In the data rows, the value 128 means zero.
Here are some points, each followed by its number:
[129 121 107 114 115  94 121 139 132 110 163 149 128 127] 0
[110  82 129 101 148 109  90  96 145  89  92 117 166 153] 1
[105 136  97 117  94 106  89  64 150 122 119 156 157 163] 2
[241 190  45 146 128 192  83 188 125  85  74 123 103 123] 3
[119 115 146 141 145 121 151 146 121 139 137 122 118 105] 4
[134 107 151 124 130 119 140 109 103 139 116 125 130 138] 5
[157  82 111  85  96 123 139 115 133 138 176 136 123 185] 6
[108 129  84  98  63  71  68  97 163 111 144 137 172 163] 7
[128 108 137 128 138 135 131 119 125 130 133 132 132 117] 8
[122 179 111 126 121 124 125 129 136  95 123 142 141 144] 9
[121 141 132 129 136 124 149 136 133 107 139 132 139 119] 10
[118 169 121 110 161 133 128  72 134  85  71 107 149 204] 11
[122  43 134 145 101 128 108  46 156 111 120 157 156 119] 12
[139 161 128 145  81 103 163 120 135  95 182 181 155 154] 13
[145   3 151  78 169 175 150 195 138 143 144  77  74  56] 14
[178 130 117 131 119 178 161 185 101 188 174 156 107  64] 15
[ 86 222 218 255 214 156 111 211  89 156  22  91  73   0] 16
[122 148 152 144 151 131 172 151 107 102 144 129 132 115] 17
[147 130 111 115  97 135 134 141 132 110 160 149 134 121] 18
[180 137  82 114 132 157  97 149 155  99 110 110 156 140] 19
[137 147 141 137 118 121 159 137 111 102 130 155 131 139] 20
[116 151 134 133 125 131 128 134 128 125 117 141 126 107] 21
[145  65  96 131 113 113 149 117 110 179 134  94  83 211] 22
New points follow, each followed by the numbers of its three nearest points above by angle, seen from the average point of the numbered points, nearest first.
[136  69 147  98 167 140 137 146 106 182 125  78  94 129] 14 4 22
[108 139 122 127 101 116 106 113 143 144 114 136 129 135] 2 7 21
[114 129 121 119 123 115 115 109 138 126 122 129 138 137] 2 7 1
[116 136 130 123  89  92 140  88 129  92 142 161 169 165] 13 2 7
[142 133 134 134 126 144 137 166 130 116 130 132 121  91] 15 16 4
[166 151  38 114  61 159  67 147 182 163 184 138 131 138] 18 7 19
[112 131 119 106 134 116 130 108 127  85 102 138 156 157] 11 1 2
[128 174 129 167 154 144 144 140 126 136 142 127 111  83] 16 21 17
[138 143 172 161  95 135 167 152 112 172 171 165 102  96] 15 4 17
[136 134 150 135 109 124 148 131 119 139 145 157 122 110] 15 20 4
[158 121 122 140 104 130 140 134 120 151 190 150 125 110] 15 18 13
[118 130 133 118 121 107 142 108 121 103 132 140 145 145] 13 2 20
